One turn moves each row of this set onto another row. After a few examples, where does it send each row asked below?
k661: [ 15  -2   6 -10 -26 -31  22   9  11  26  20 -13]
k926: [ 26   9  15   5  -9 -20  62  15 -32  22   8 -24]
k245: [ 34  -9  28   8 -52   3  47  25 -18  -1  23 -19]
k587: [ 35 -15  25   3 -47   4  30  28  -2   1  23 -27]
k29: [  5   9  32   3 -46 -10  36  16   9  23 -24 -10]
k269: [ 39  12  29  -5 -31 -26  62  24   2   7 -17 -16]
k675: [ 12   6  17  17 -19 -20  52   3 -19   5 -34 -20]
k352: [ 29 -24  25   1  -6  -7  34  -5  -8  -5  23 -22]
k508: [  5  -5  25   5  -2 -25  54  18 -34  14  10 -20]
k74: [  5  -6  34  16 -26 -11  41 -13 -30  -7  -9 -23]
k614: [ -4  12  26   3 -37 -15  41  11   1  23 -28 -17]
k986: [  5 -14  17  13 -53 -16  11  12   1   1  -7 -20]
k162: [ 21  -2   6   9  -9 -27  48  14 -32  24  20 -17]
k36: [ 11   3  14  18 -18 -23  49  14 -17  18 -33 -13]
k923: [ 19  -6  30   4 -53  -7  34  35 -17  -3  22 -28]
k120: [ -1  -2  31  13 -32  11  21   5 -10 -16   5 -16]
k655: [ 45   5  24  -7 -38 -18  57  14  16  11  -8  -7]
k507: [  3  -3  20  10 -60 -17  21  14   1   4 -15 -25]
k303: [ 30 -16  14  -2  -5 -14  40 -12   5  -7  12 -11]
k545: [ 30 -11  24   9  -6 -20  61  17 -31  19   7 -19]
k338: [  8  -1  14  13 -54 -16  16  25   3  -5 -12 -17]
k483: [ 29  -8  15  -1  -7 -15  36 -15 -13  -6  22 -27]
k255: [ -3  12  34   1 -40 -26  37  15   2  20 -21  -6]
k779: [  9  -9  25  21 -32  15  27   6 -20 -12  -1 -22]
k738: [ 30 -10  23  -2 -10  -7  35  -5   1 -24  10 -22]
k790: [ 10   0   2  -8 -38 -23  21  24   6  26  18 -27]
k907: [ 47  20  23  -5 -32 -11  59  15   2  19   1 -11]
k459: [ 14  -8  37  16 -18 -16  44 -17 -24  -3 -14 -13]
k476: [  0  -3  12 -13 -22 -25  23  23  19  18   6 -18]
k241: [ 13 -13  15  -8 -34 -25  26  31  11  32  12 -19]
k605: [ 32   3  14   8 -46   0  37  30 -18  10  29 -23]
k104: [ 32   1  22   0 -48   5  33  16 -10  -3  28 -32]
k396: [ 38  -2  22  -5 -16  -9  36 -15   2  -4  23 -14]
k953: [ 12  -7  32  19 -23 -22  40  -6 -32 -14  -7 -14]
k990: [ 37  18  20 -14 -30 -26  53  10  12  24  -6 -19]
k146: [ 11  13  19  16 -10 -15  52  12 -14   4 -30  -9]
k153: [ 39   2  26  -9 -18 -22  57  18  12  25 -11 -13]
k735: [  1 -15   4  -4 -25 -20  23  20   8  23  19 -13]
k43: [ 13  -6  17   9 -15 -20  60  25 -31  28  12 -12]
k458: [  2  -5  20  16 -37  10  22   3  -9 -13  -5 -28]

k146 -> k953
k483 -> k104
k458 -> k507
Now find these:
k605 -> k661
k352 -> k587
k36 -> k459
k508 -> k738
k655 -> k43

